Here are some points:
[-0.57  2.61  0.16 -1.00 -1.50 -0.65 -0.46  1.23  5.26 -0.51 -2.31 -0.45 -0.58  0.18 -0.42 -0.55]
[ 0.35 -1.48 -0.49  0.92 -0.81 -0.17  0.25 -1.04 -2.68 -0.16  4.00 -0.12  0.11  0.52  1.06  0.58]
[-0.60  4.18  0.01 -1.70  1.73 -0.63 -1.01 -0.95  4.54 -1.23 -1.40 -0.57 -0.41 -1.51 -1.08 -0.78]
[ 0.00  5.03 -0.90 -1.39 -1.16 -0.52  0.24  0.18  3.22 -0.49 -1.91  0.04 -0.28 -0.62 -1.23 -0.55]
[-0.64 -3.20  1.61 -0.91 -0.66 -0.33  1.46 -0.17  0.44  1.39 -1.69 -0.10  0.90  2.50 -0.14  0.46]
[-0.22 -2.90  0.16 -0.46 -0.62  0.95  0.10  2.98 -0.60  0.80 -1.16  0.79  0.02  0.45 -0.02  0.38]
[-0.09  1.93 -0.35 -1.01 -1.76 -0.05 -0.98 -1.76  1.21 -0.54  5.51 -0.40 -0.12 -1.95  0.16 -0.52]
[ 0.29  6.02 -0.80 -1.37 -0.86 -0.31 -0.09 -1.82  1.32 -0.66 -0.95  0.32 -0.14 -1.54 -0.67 -0.21]
[ 0.14 -2.36  1.93 -0.25 -2.42  0.50  0.84  0.97 -1.78  0.66 -0.58  0.31  0.42  1.42  0.34  0.40]
[-0.77 -0.41  0.97 -0.40 -1.19 -0.14 -0.47  3.44  4.65 -0.39 -2.38 -0.20 -0.54 -0.45 -0.40 -0.45]
[ 0.62  4.60 -1.45 -0.18 -2.07 -0.13 -0.44  0.17 -0.98  0.61 -0.92  0.65  0.58 -1.10 -0.68 -0.06]
[ 0.38 -1.06 -1.68 -0.75 -1.95  0.65  1.41  0.24 -1.13  1.52 -0.48  0.40  0.90  1.99 -0.90  1.08]
[-0.89  1.58 -0.60 -1.21 -2.31  0.80  1.08  4.02  0.15  0.49 -2.66 -0.37  0.32  0.93 -0.49  0.21]
[-0.19 -2.67  1.66  3.79 -0.80  0.06 -0.02  0.45  2.82 -0.53 -1.42 -0.36 -0.57 -0.49 -0.67 -0.41]
[ 1.36  4.87 -1.34  0.57 -1.60 -0.28 -1.18 -1.04  2.15 -1.26 -1.29  0.18  0.41 -1.14 -1.15 -0.79]
[ 0.38 -2.17  1.85  0.10 -2.25 -0.11  1.03  0.97 -2.14  0.83 -0.99  0.43  0.28  2.25  0.19  0.56]
[-0.34  0.24 -0.31 -1.40  4.59 -0.09 -1.63 -1.83  1.88 -0.68  2.33 -0.70 -0.53 -1.96 -0.54 -0.78]
[ 0.33 -2.87  1.46  0.74 -1.52  0.97 -0.24  0.65 -1.55  0.78 -0.88  0.75  0.04  1.29 -0.05  0.12]
[ 0.02 -0.21 -1.18 -0.23 -0.66 -0.16  0.17 -0.51 -2.71  0.52  4.25 -0.33  0.26 -0.04  1.02  0.46]
[-0.09  0.07 -1.19  0.13 -0.03  0.05 -0.15 -0.75 -2.55 -0.14  4.80  0.40  0.34 -1.04  0.18  0.07]
[ 1.78  4.36 -1.42 -1.02 -1.57 -0.44  0.55 -2.16 -1.91 -0.06  1.52  0.11 -0.11  0.22 -0.58  0.15]
[-0.43 -3.17  3.31 -1.25 -0.68 -0.19  1.28 -0.71  2.58  0.26 -0.93 -0.51 -0.39 -0.38  0.79  0.49]
[ 1.19  3.40 -1.90 -0.11  2.83 -0.40 -0.45 -1.84 -1.79 -0.60  1.47 -0.16  0.41 -1.51 -1.62 -0.55]
[ 0.37 -2.52  2.19  3.15 -1.38  0.28  0.19 -0.92 -2.18 -0.01 -0.29  0.33 -0.25  0.84  0.26  0.33]
[-0.02  3.17 -1.19 -1.23 -1.18  0.08  1.60  3.16 -1.44  0.52 -2.42  0.62  0.67 -1.59 -0.94  0.45]
[-0.57 -1.55  2.04 -1.47 -0.81 -0.08 -1.22 -2.46  4.45 -0.44  2.77 -0.36 -0.59 -0.51  0.39 -0.40]
[ 1.82 -0.94 -1.01  0.98  1.12 -0.17 -0.74 -2.33 -2.17 -0.34  3.72  1.23 -0.34 -1.08 -0.40 -0.10]
[-0.77 -0.01  0.13  3.19  3.74 -0.30 -1.47 -1.52  2.36 -0.75 -2.67 -0.69 -0.41 -1.63  0.55 -0.82]
[-0.51 -1.86  2.90 -0.16 -1.86 -0.39  0.15  1.50  3.63 -0.07 -1.93 -0.15 -0.39  0.84 -0.61 -0.20]
[-0.55  4.39 -1.33 -1.06 -2.17  0.71 -0.36  0.38  2.22 -0.19 -1.99 -0.33  0.03 -0.45  0.22 -0.30]
[-0.25 -1.44  1.37  1.37  3.79 -0.73 -0.59 -1.51  3.41 -0.75 -2.30 -0.43 -0.37 -0.46 -1.23 -0.63]
[ 0.19  3.72 -0.56 -1.96 -2.77  0.89  0.65 -0.94  1.57  0.20 -2.81  0.33  0.30  1.28 -1.10 -0.05]
[-0.71  2.12 -1.98 -1.66  3.35  0.50 -0.83  1.23 -0.29 -0.50  1.04  0.02  0.18  0.12 -2.34 -0.90]
[ 0.33 -1.98 -0.13 -0.98 -2.23  0.22  1.11  0.77 -2.11  0.74  0.08  0.71  0.71  1.38  1.35  0.93]
[-0.64  3.01  0.09 -1.62  3.03 -0.41 -1.13 -1.62  4.68 -1.58 -1.08 -0.88 -0.76 -0.37 -1.14 -0.93]
[ 0.26 -2.69  1.46  2.95 -1.62  0.28  0.63 -0.54 -1.89  0.04 -0.81  0.20  0.14  1.56  0.56  0.26]
[ 0.00  5.24 -1.16 -1.03 -0.11 -0.41 -0.58  0.31  2.69 -0.44 -2.38  0.22 -0.53 -0.90 -1.13 -0.47]
[-1.04  1.90  0.83 -1.20 -1.40 -0.13  0.69  5.70 -1.26  0.26 -1.98 -0.22 -0.04 -0.70 -0.01  0.12]
[ 0.19 -1.12 -1.01 -0.10  2.95  0.02 -0.31 -1.50 -2.00 -0.57  3.92 -0.16 -0.57  0.16 -0.21  0.31]
[-0.36 -2.46  2.09  1.24 -1.60  0.13 -0.20  0.57  3.82 -0.06 -1.78 -0.03 -0.32  0.04 -0.28 -0.53]
[-0.21 -2.50  2.93  0.76 -1.95  0.11  0.05  1.53  1.80 -0.03 -2.39  0.29  0.17  0.46 -0.55 -0.14]
[ 1.06  5.21 -1.16  0.12 -1.65 -0.01 -0.01 -0.21 -0.59 -0.27 -1.92  0.38  0.18 -1.37 -0.53 -0.34]
[-0.33  0.43 -1.44 -0.02  1.04  0.27 -0.45 -0.89 -2.82  0.20  4.26  0.31  0.19 -0.80 -0.06 -0.12]
[-0.15  3.17 -1.63  1.14  4.03 -0.71 -1.09 -2.22  0.91 -1.01  0.69 -0.96  0.07 -0.92 -1.66 -0.83]
[ 0.00 -1.35 -0.84 -0.47  0.87  0.22 -0.15 -1.55 -1.85 -0.02  4.86 -0.32 -0.07 -0.23  0.51  0.37]
[ 0.46 -1.53 -0.03 -1.03 -2.69  0.82  1.05  0.35 -1.52  1.44 -0.92  0.61  0.56  0.92  0.86  0.77]
[ 0.22 -2.45  1.82  4.13 -0.80  0.02  0.26  0.14 -1.40  0.39 -1.56  0.07 -0.18 -0.48  0.10  0.23]
[-0.70  3.02 -1.18  1.34  3.55  0.20 -1.46 -0.87  2.81 -1.32 -1.31 -0.96 -0.59 -1.84 -1.12 -1.08]
[ 0.59 -1.33 -0.80  0.41  3.33 -0.11 -0.28 -1.65 -2.24 -0.54  3.11 -0.23 -0.36 -0.69 -0.05  0.43]
[ 0.59  0.76 -1.06 -0.46 -1.83 -0.33  2.11  0.36 -2.38  1.57 -0.69  1.62  1.18 -2.22 -0.30  1.13]
[ 0.51 -2.95 -0.66  0.29 -1.50  0.29  1.03  0.76 -1.30  0.50 -0.34  0.62  0.51  1.07  1.39  0.78]
[ 0.73 -2.57  1.09  1.20 -1.50 -0.41  0.66  1.38 -2.01  0.74 -1.27  1.04  0.75 -0.20  0.57  0.52]
[ 0.64  3.43 -1.96  0.70  3.53 -0.65 -1.28 -1.77 -0.07 -0.61  1.17 -0.59 -0.04 -1.36 -1.71 -0.76]
[-0.92  0.62 -0.27  2.54  3.77  0.23 -2.04 -0.82  2.85 -0.73 -2.01 -1.23 -0.73 -1.26 -0.15 -1.07]
[-0.02 -2.49  1.96  4.68 -0.77  0.23  0.32 -0.47  0.06 -0.05 -1.72 -0.10 -0.21 -0.48 -0.43 -0.23]
[-0.18 -1.36 -0.95  0.79  0.98  0.04 -0.22 -0.33 -2.91 -0.13  3.75 -0.03 -0.01  0.45  0.69  0.16]
[-0.49  1.23  0.97  0.36  2.47 -0.30 -0.76 -2.03  5.51 -1.30 -2.06 -0.75 -0.74 -1.24 -1.37 -0.92]
[-0.40 -2.56  1.98 -0.46 -2.29  0.69  0.54  2.08 -0.58  0.18 -1.08  0.40 -0.01  1.53  0.67  0.21]
[ 0.37 -2.46  0.91  2.23 -1.31 -0.13  0.69 -0.34 -2.46  0.37 -1.21  0.60 -0.07  2.40  1.04  0.70]
[ 0.77 -2.48  0.45  0.10 -1.93  0.06  1.04  0.79 -1.74  1.28 -1.31  0.80  0.68  1.29  0.20  0.72]
[-0.37  2.43 -1.84 -0.35 -1.65  1.46 -0.53 -1.07 -2.08  0.64  1.60 -0.38  0.29  0.16  0.70  0.04]
[-0.95  2.07 -0.05 -1.06 -1.98 -0.39  0.61  5.27 -0.19  0.95 -1.90 -0.16  0.02 -0.29 -0.48  0.33]
[-0.31  1.77 -1.24 -0.33 -3.44  0.69 -0.60 -1.08  0.76  1.16  0.90 -0.77 -0.38  1.65  2.00 -0.52]
[-1.87  0.22  2.15 -1.60  0.99  0.13 -0.06  2.72  3.82 -0.26 -2.95 -1.11 -0.36 -1.40 -0.27 -0.32]
[-0.54 -2.97  2.71 -1.24 -0.79  0.15  1.46 -0.41  3.20  0.56 -1.47 -0.23 -0.16 -0.84  0.15  0.24]
[ 0.04 -2.71  1.87  4.64 -0.89 -0.15 -0.03 -1.34  0.56 -0.09 -1.18  0.24 -0.55  0.88 -0.43 -0.11]
[ 0.64  1.06 -0.67 -1.35 -3.10  0.50  0.83 -0.74 -1.24  1.20 -1.99  0.70  1.31  2.15 -0.27  0.61]
[ 0.08 -0.32 -0.78  1.09  4.84 -0.04 -0.25 -1.57 -1.61 -0.65  0.81 -0.25 -0.25 -1.13 -0.73 -0.17]
[-0.37  1.80  0.76 -0.07  2.31 -0.47 -0.72 -1.98  5.58 -1.25 -2.03 -0.96 -0.52 -1.34 -1.36 -0.89]
[ 0.44 -1.72 -1.13 -0.44 -1.20  0.55  2.11  1.69 -2.29  0.94 -0.94  0.83  0.53  0.31  0.39  0.86]
[ 0.68 -0.88 -1.12 -0.85 -1.42 -0.39  0.97 -0.42 -2.45  0.46  3.66  0.83  0.15  0.66  0.54  0.73]
[ 0.38 -0.66 -1.08 -0.44 -1.70  0.95  2.05 -0.43 -2.62  1.26 -1.25  0.63  0.68  1.92  0.07  0.56]
[ 0.17 -2.82  0.60  0.56 -0.97  0.51  0.84  1.11 -2.36  0.79 -0.75  0.70  0.42  0.13  1.03  0.54]
[ 0.27 -2.62  1.78 -0.03 -2.02  0.11  0.98  0.74 -2.02  0.00 -0.72  0.58  0.76  2.13  0.39  0.51]
[-0.61  3.44 -1.70 -1.88  0.13  0.22  0.21  2.69  1.59  0.07 -2.07  0.90  0.66 -1.78 -1.97 -0.47]
[ 0.48 -0.68 -0.90 -0.68 -1.15  0.16  1.66  0.85 -3.50  1.07 -0.72  1.00  0.50  1.73  0.16  1.07]
[ 0.02 -3.11  2.35  0.37 -2.32 -0.47 -0.26  0.81  1.11  0.40 -0.64  0.46  0.00  1.21  0.92  0.15]
[ 0.72 -1.09 -0.71  0.02 -1.70  0.42  1.85  0.65 -2.35  2.07 -1.62  0.77  0.23  0.02  0.39  0.89]
[-0.34  4.94 -0.32 -1.60  0.42 -0.69 -0.65 -1.43  4.27 -1.16 -1.56 -0.50 -0.57 -0.40 -0.82 -0.53]
[ 1.09 -0.11 -1.13  2.50  0.99 -0.28 -1.42 -2.38 -1.91 -0.61  4.28 -0.46  0.04 -0.54 -0.13 -0.45]
[ 0.12 -1.71 -0.73 -0.44  2.11 -0.28  0.42 -1.41 -2.07 -0.43  4.26  0.09 -0.14 -0.11  0.15  0.52]
[ 0.18 -2.60  2.40  1.91 -1.99  0.81 -0.18 -0.27 -1.39 -0.14 -0.98  0.13  0.07  1.56  0.33  0.17]
[ 0.94 -1.53 -0.36  0.41 -0.61  0.44 -0.59 -1.57 -2.61 -0.61  4.02  0.43  0.00  0.57  0.62  0.26]
[-0.77  3.14 -2.03 -1.47  2.74 -0.07 -0.26  2.00  0.86  0.17 -1.10  0.31  0.14 -1.04 -2.24 -0.75]
[ 0.16 -2.22 -0.40  0.08 -0.70 -0.56  1.57  1.76 -2.88  0.26  0.40  0.62  0.45  1.56  1.19  0.80]
Here are 24 more points, each followed by its number:
[ 1.78 -1.22 -1.03  1.73  0.28 -0.22 -0.53 -1.81 -1.63 -0.64  4.17 -0.08  0.24 -0.90 -0.29 -0.29] 0
[-0.07  2.28 -1.56 -1.09 -1.70 -0.28  0.59  2.52 -1.65  1.77 -1.91  0.36  0.38  1.52 -0.51  0.61] 1
[-0.11  5.05 -1.27 -1.42  0.94  0.00 -0.15 -0.48  3.06 -1.11 -2.14 -0.09 -0.31 -1.35 -1.35 -0.63] 2
[-0.40 -2.46  1.54 -0.18 -1.93  0.45  0.69  2.83 -1.31  0.27 -0.92  0.42 -0.06  1.42  0.92  0.13] 3
[-0.97 -1.61  0.87 -0.17 -0.88  0.22  0.36  5.17 -1.20  0.10 -1.32  0.22 -0.15 -0.10  0.93  0.29] 4
[ 0.29 -2.43 -0.81 -0.33 -0.88  0.17  1.94  0.26 -2.08  0.52  2.45  0.02  0.28 -0.40  0.66  1.36] 5
[ 0.81 -1.77 -0.29 -0.24 -0.16  0.51 -0.13 -2.08 -2.31 -0.29  4.22  0.05 -0.07  0.70  0.67  0.12] 6
[ 0.62 -1.34 -1.06 -0.72 -1.27  0.03  0.78 -0.51 -2.90  0.56  2.26  0.94  0.08  1.99  0.93  0.73] 7
[-0.03 -1.54 -0.95 -0.26  2.63 -0.10 -0.13 -1.71 -1.60 -0.50  4.12  0.00  0.09 -0.65 -0.02  0.39] 8
[ 0.08 -0.16 -1.20  0.67 -1.30  0.08 -0.29 -1.03 -2.71  0.20  3.74 -0.20  0.22  1.01  1.45  0.12] 9
[-0.03 -2.89  2.52  0.30 -2.53  0.18  0.27 -0.08  0.52  0.18 -1.47  0.74  0.28  1.21  0.91  0.22] 10
[ 1.02 -1.33 -1.13 -0.93 -1.48  0.67  1.20 -1.01 -2.02  0.49  3.19  0.67  0.17 -0.45  0.39  0.50] 11
[-0.08 -0.04 -1.05  0.65 -1.07 -0.28 -0.04 -0.96 -2.73  0.21  4.09 -0.15  0.38 -0.04  1.48  0.31] 12
[-0.49 -1.31  1.57  0.46 -1.30 -0.81 -0.03  1.75  4.98 -0.43 -1.89 -0.46 -0.25  0.17 -0.37 -0.50] 13
[-0.06 -0.64 -1.11  0.66 -0.90  0.26  0.61 -0.81 -2.99  0.44  3.50 -0.23  0.17  0.06  1.26  0.42] 14
[ 0.23 -2.61  2.84  0.89 -2.58  0.21  1.00 -0.06 -0.77  0.39 -0.77  0.28 -0.10  0.15  1.01  0.29] 15
[ 0.30 -2.65  1.29  2.60 -0.87  0.02  0.27  0.18 -2.59  0.40 -0.92  0.62  0.14  0.64  0.88  0.43] 16
[ 0.01 -2.70  2.01  1.45 -1.25  0.05  0.43 -1.18 -2.28  0.58  1.61 -0.17 -0.07  0.09  1.42  0.39] 17
[ 0.18 -2.84  1.70  4.26 -0.72  0.11  0.01 -0.77 -0.91 -0.19 -0.96 -0.23 -0.22  1.41 -0.08 -0.02] 18
[-1.87  0.30  2.06 -1.66  1.75 -0.34 -0.21  2.44  2.95  0.93 -3.06 -0.92 -0.20 -2.03 -0.21 -0.24] 19
[-1.27  1.92  0.44 -1.25 -1.83  0.48  0.65  5.38  0.46 -0.18 -2.26 -0.76  0.25 -0.30 -0.39 -0.30] 20
[ 0.53 -1.99 -0.93  0.02 -1.26  0.45  0.69  0.84 -2.56  0.69 -0.11  0.64  0.67  0.49  1.48  0.86] 21
[ 0.13 -1.68  0.01 -1.01 -2.44  0.46  0.60  0.54 -2.05  0.59  0.12  0.31  0.52  2.67  1.39  0.79] 22
[ 0.75 -1.54 -0.34  1.10 -0.61  0.20  0.19 -1.20 -2.63 -0.40  4.04  0.04 -0.29 -0.56  1.03  0.51] 23
Which of these numbered points is nearest to each point below, ignoring the 3 directions in which the first points spread most? Its number follows each.
[ 0.14 -2.02  0.64  0.09 -1.73  0.48  0.63 -0.34 -2.96  0.58  0.59  0.16  0.00  2.18  1.58  0.84] > 22
[-0.95  1.49  0.25 -1.18 -1.82  0.33  0.89  5.74 -0.03  0.19 -2.22 -0.58 -0.43  0.38 -0.28  0.01] > 20
[-0.47 -2.29  1.45 -0.35 -1.65  0.41  0.81  3.56 -1.42  0.15 -1.10  0.29  0.07  0.59  1.05  0.24] > 3
[-0.60  2.15 -0.11 -1.42  3.72 -0.26 -1.06 -2.21  4.46 -1.15 -0.71 -0.79 -0.79 -0.88 -1.09 -0.87] > 7
[-0.18  5.63 -0.79 -1.63 -0.39 -0.39 -0.67 -1.14  2.74 -0.92 -1.70 -0.13  0.09 -0.65 -0.84 -0.35] > 10
[ 0.02  0.84 -1.39  0.60 -1.60  0.02 -0.50 -1.12 -2.01  1.24  3.73 -0.62 -0.11 -0.55  1.58  0.18] > 12
[ 0.65 -1.56 -0.26  0.32 -1.73  0.39  1.92  0.24 -2.89  0.68 -1.33  1.16  0.23  2.20  0.33  0.78] > 2
[ 0.10 -1.71 -0.97 -0.59 -1.31  0.55  2.27 -0.79 -2.21  0.31  2.98 -0.22  0.05  1.37  0.35  1.02] > 5
[-0.45 -2.73  2.46 -1.33 -0.65  0.14 -0.02 -1.40  4.09 -0.15  1.08 -0.47 -0.24 -1.27  0.21 -0.06] > 11
[-1.19 -0.32  0.61 -0.56 -0.96  0.30 -0.27  6.20 -0.42 -0.05 -1.48 -0.16 -0.09 -0.42  0.39 -0.02] > 4
[-0.45  1.03 -1.08 -0.65 -1.86  0.04  0.46  3.56 -1.90  1.46 -1.80  0.16  0.58  0.84  0.09  0.83] > 1
[-0.41 -2.43  1.72 -0.40 -2.05  0.78  0.78  2.49 -1.11  0.41 -1.02 -0.04  0.21  0.79  0.79  0.28] > 3
[ 0.12 -2.12 -0.06 -1.04 -2.74  0.43  0.74 -0.17 -0.67  0.41 -0.26  0.34  0.97  2.82  1.10  0.85] > 22
[-0.34  3.97 -1.61 -1.32 -0.92 -0.12  0.89  2.34 -0.73  0.29 -2.33  0.44  0.68  1.16 -1.54 -0.25] > 1
[ 0.55 -1.86 -0.80  0.22 -1.25  0.53  1.31  0.72 -2.50  1.17 -0.89  0.60  0.54 -0.17  1.37  0.86] > 21
[-1.58 -1.75  2.88 -1.07  0.73 -0.11  0.78  3.00 -0.07  0.70 -2.99 -0.51  0.09  0.18  0.05  0.44] > 19
[ 0.76  5.88 -1.06 -1.29 -1.04 -0.10 -0.48 -1.49  0.07 -0.51 -0.52 -0.04  0.23 -1.26 -0.71 -0.15] > 15
[-0.37 -1.40  2.54 -0.65 -1.66 -0.05  0.49  0.94  4.61 -0.23 -2.20 -0.34 -0.51 -0.66 -0.25 -0.17] > 11
[-0.74  1.44  0.25 -1.19 -1.80 -0.37 -0.65  2.59  5.04 -0.51 -1.98  0.11 -0.32 -0.26 -0.52 -0.51] > 13
[ 0.35 -2.29  1.43  0.22 -2.11  1.14  0.46  1.11 -1.43  0.32 -1.98  0.42  0.35  1.33  0.13  0.51] > 2
[-0.40 -1.72  2.70 -0.56 -1.76  0.24 -0.10  0.92  3.93 -0.29 -2.48 -0.36 -0.20  0.80 -0.55 -0.17] > 6
[ 0.36 -2.47  2.12  3.40 -1.49 -0.45  0.10 -1.59 -1.44  0.20 -1.21  0.34  0.28  1.53  0.57  0.34] > 18
[ 1.81 -1.61 -0.96  1.52  0.07 -0.47 -0.42 -2.02 -1.00 -0.73  4.19  0.59  0.16 -1.21 -0.08 -0.14] > 0
[ 0.03  1.84 -1.93  0.30 -2.39  0.09 -0.89 -0.48 -0.46  0.75  2.81 -0.36  0.33 -1.83  1.91  0.06] > 12
[ 0.13  4.23 -0.55 -1.59 -1.95 -0.22 -0.16 -0.05  3.48  0.03 -2.52  0.44  0.08 -0.78 -1.18 -0.26] > 10
[ 0.82  2.58 -1.54 -0.37  4.59 -0.85 -1.13 -2.10 -0.55 -0.52  0.27  0.08 -0.54 -0.19 -1.07 -0.55] > 1
[ 0.51 -1.96 -0.74 -0.02 -1.48  0.40  0.18  0.82 -2.48  0.58 -0.33  0.98  0.24  1.82  1.57  0.79] > 21
[-0.42 -3.41  0.88 -1.08 -0.39  0.54  0.16  2.17  0.88  1.33 -1.11  0.15  0.23  0.29 -0.06  0.24] > 8
[-0.28 -2.43  1.95 -0.43 -2.28  0.76  0.77  2.17 -0.95  0.30 -1.01  0.16  0.11  0.68  0.95  0.20] > 3
[ 0.96 -1.68 -0.45  0.87 -0.72 -0.02  0.20 -1.23 -2.10 -0.38  4.26  0.10  0.09 -1.13  0.90  0.43] > 23
[ 0.02 -0.88 -0.67  1.32  4.71 -1.01 -0.23 -1.69 -0.79 -0.66  1.54 -0.03 -0.37 -0.52 -0.57 -0.11] > 1
[-0.08 -2.78  2.41  1.34 -1.30 -0.46  1.14 -1.27 -1.93  0.24  0.64 -0.66  0.43  1.52  1.53  0.15] > 17
[ 0.70 -1.75 -0.77 -0.14 -1.13  0.02  0.38  0.50 -3.06  0.64  1.10  1.22  0.18  0.88  1.47  0.68] > 21
[ 0.48 -1.78 -0.86 -0.23 -1.21 -0.27  1.53  1.00 -2.63  1.14 -0.62  0.91  0.45  1.40  1.32  0.86] > 21
[ 0.14 -2.63  2.56  0.57 -2.55 -0.35  0.13 -0.04 -0.26  0.65 -0.88  0.29  0.18  2.33  0.74  0.09] > 10
[-0.71  4.04 -0.94 -1.44 -2.07 -0.03 -0.02  0.01  3.62  0.27 -1.96 -0.52 -0.33  0.45  0.01 -0.40] > 9
[-0.14 -1.56 -1.00  0.95 -0.62  0.33  0.65 -1.08 -2.43  0.47  3.41 -0.40  0.13  0.11  1.29  0.55] > 14
[ 0.92 -1.37 -0.85  0.97  3.94 -0.22 -0.41 -1.49 -1.82 -0.19  0.95  0.11  0.31 -1.94 -0.27  0.11] > 21
[-0.84 -0.95  0.89 -0.18 -0.62 -0.55  0.34  5.65 -1.59  0.26 -1.41  0.13  0.27 -0.01  0.43  0.28] > 4
[ 0.96 -1.69 -0.45  0.84 -0.62 -0.12  0.42 -1.88 -2.34 -0.17  4.12  0.32  0.00 -0.40  0.83  0.45] > 23
[-0.98  1.62  0.58 -1.26 -1.40 -0.33 -0.88  4.35  3.93 -0.65 -2.42 -0.14 -0.47  0.18 -0.41 -0.64] > 3
[-1.30  1.91  0.73 -1.32 -1.46  0.56 -0.03  5.68 -0.42 -0.53 -2.13 -0.41  0.03  0.15 -0.12 -0.29] > 20
[-0.41 -2.93  1.52  3.16  1.85  0.59 -1.40 -1.07 -0.48 -0.30 -1.04 -0.37 -0.06 -1.23  1.18 -0.08] > 16
[ 0.14 -2.22  0.92  0.12 -1.86  0.03  1.01 -0.37 -2.74  0.47  1.20  0.15  0.00  1.94  1.66  0.78] > 22
[ 0.15 -2.18 -0.95 -0.25 -0.89  0.61  1.33 -0.02 -2.28  0.66  2.54  0.26 -0.06  0.50  0.71  0.78] > 5
[ 0.23 -2.18 -0.10 -0.72  2.31  0.17 -0.43 -1.32 -1.93  0.17  3.58  0.04  0.15 -0.65  0.23 -0.20] > 8
[-0.04  0.01 -1.30 -0.33 -0.16 -0.27 -0.44 -0.96 -2.12  0.44  4.96 -0.37  0.11 -0.22  0.61  0.50] > 12
[ 0.19  0.35 -1.21  0.32 -2.33  0.94 -0.43 -1.10 -1.76  1.23  2.31 -0.43  0.24 -0.99  1.85  0.20] > 12
[-0.18 -2.30  1.01  1.58  4.30 -0.22 -0.53 -1.25  0.84 -0.29 -1.79 -0.33 -0.18 -0.17 -0.87 -0.39] > 1
[-0.04 -1.53 -0.92  0.75  0.17 -0.12  0.31 -0.63 -2.56  0.54  3.85  0.27 -0.13 -0.54  0.93  0.43] > 14
[-0.05 -2.33  1.00  0.25 -1.64  0.40 -0.06 -0.64 -2.31  0.60  2.45 -0.06  0.30  0.47  1.40  0.46] > 12
[-1.34 -1.88  0.93 -1.44  2.88 -0.02  1.44  2.12 -1.52  0.58 -1.95 -0.51  0.06  0.15  0.65  0.61] > 19
[-1.27  4.19 -0.20 -1.47  2.62 -0.19 -1.81 -0.94  2.53 -0.31 -2.77 -1.15  0.28 -0.19 -0.27 -0.85] > 22
[ 0.07 -1.59 -0.80 -0.38  1.88 -0.18 -0.19 -1.32 -1.59 -0.23  4.70 -0.30 -0.17 -0.42  0.18  0.48] > 8
[ 0.11 -0.56 -0.39 -0.92  3.50 -0.92 -0.90 -2.17 -0.79 -0.15  4.20 -0.02 -0.18 -1.00  0.06 -0.39] > 8
[ 0.23  3.91 -1.72  0.55  3.57  0.09 -1.16 -1.48 -0.04 -0.90  0.34 -0.80 -0.19 -1.77 -1.57 -0.91] > 16
[ 0.20 -2.18 -0.63 -0.40 -0.57 -0.34  1.70  0.54 -2.92  0.28  1.93  0.42  0.53  1.00  1.02  0.97] > 8
[-0.46  0.41  1.23  0.62  3.11 -0.73 -0.87 -1.82  4.96 -1.00 -2.43 -0.67 -0.61 -0.66 -1.28 -0.88] > 2
[-0.84  1.74 -0.63  3.08  4.04 -0.66 -1.60  0.11  1.41 -1.04 -1.92 -1.10 -0.35 -1.28 -0.35 -1.01] > 16
[-0.35 -0.34  1.83 -0.98 -2.06  0.69 -0.15 -1.00  4.99  0.02 -2.17 -0.40 -0.34 -1.28  0.41 -0.16] > 11
[ 0.50 -2.67  1.86  3.16 -1.36  0.48  0.51 -0.58 -1.93 -0.02 -0.59  0.23  0.02 -0.60  0.47  0.50] > 16
[ 0.13 -2.41 -1.13 -0.31 -0.88  0.14  1.18 -0.19 -1.91  0.33  2.52  0.01  0.31  1.82  0.71  1.04] > 7
[ 1.10 -1.60 -0.59  0.77 -0.73 -0.21 -0.25 -1.21 -2.16 -0.25  4.23  0.22  0.03 -0.14  0.90  0.23] > 23
[-0.60 -1.39  2.37 -0.92 -2.05 -0.25 -0.54  0.39  4.56  0.15 -1.58 -0.19 -0.21  0.77 -0.24 -0.06] > 6
[ 1.70  5.00 -1.39 -1.44 -1.58 -0.30 -0.30 -1.25 -0.51  0.20  0.98 -0.19 -0.40 -0.69 -0.75 -0.05] > 15
[-0.52 -1.23  2.74 -0.91 -1.83 -0.14 -0.14  0.89  4.40 -0.31 -2.33 -0.20 -0.24  0.54 -0.37 -0.22] > 6
[-0.87  2.21 -0.76  2.29  3.52  0.00 -1.46  0.28  2.81 -1.42 -1.98 -1.09 -0.61 -1.89 -0.88 -1.05] > 16
[-0.68  2.52 -1.01  1.69  3.88 -0.27 -0.96 -0.38  2.74 -1.23 -2.21 -1.04 -0.70 -1.52 -0.89 -0.76] > 16
[ 0.00  4.62 -0.94 -1.52 -1.81 -0.49  0.22  1.16  2.65 -0.30 -2.35  0.21 -0.03  0.39 -1.20 -0.44] > 7
[ 0.08 -1.23 -0.80 -0.16  1.46 -0.27  0.27 -1.28 -2.47 -0.10  4.45 -0.21  0.13 -0.68  0.46  0.54] > 8
[ 1.55  0.22 -1.41 -1.27 -1.76  0.19  0.66 -0.98 -2.66  0.38  3.10  0.39  0.11  0.89  0.19  0.58] > 6
[-0.26 -2.20  1.50 -0.74 -2.02 -0.84 -0.02  2.29  3.42  0.40 -1.24  0.38  0.30  0.09  0.17 -0.10] > 13
[-0.60 -1.17  1.23  0.02 -1.33 -0.13  0.07  3.22  4.45 -0.80 -2.26 -0.59 -0.16  0.02 -0.35 -0.62] > 13
[ 0.43  4.63 -0.49 -1.36 -2.50 -0.18  0.00 -0.56  2.52  0.24 -2.35  0.41 -0.09 -0.20 -1.09 -0.18] > 10
[ 0.77 -1.88 -0.84  0.10 -1.56 -0.58  0.33 -0.32 -1.74  1.05 -0.96  1.64  0.50  2.68  1.29  0.80] > 7
[ 1.79 -1.35 -0.94  1.58 -0.17 -0.01 -0.23 -2.28 -1.78 -0.59  3.95  0.65  0.07 -0.77 -0.15 -0.25] > 0
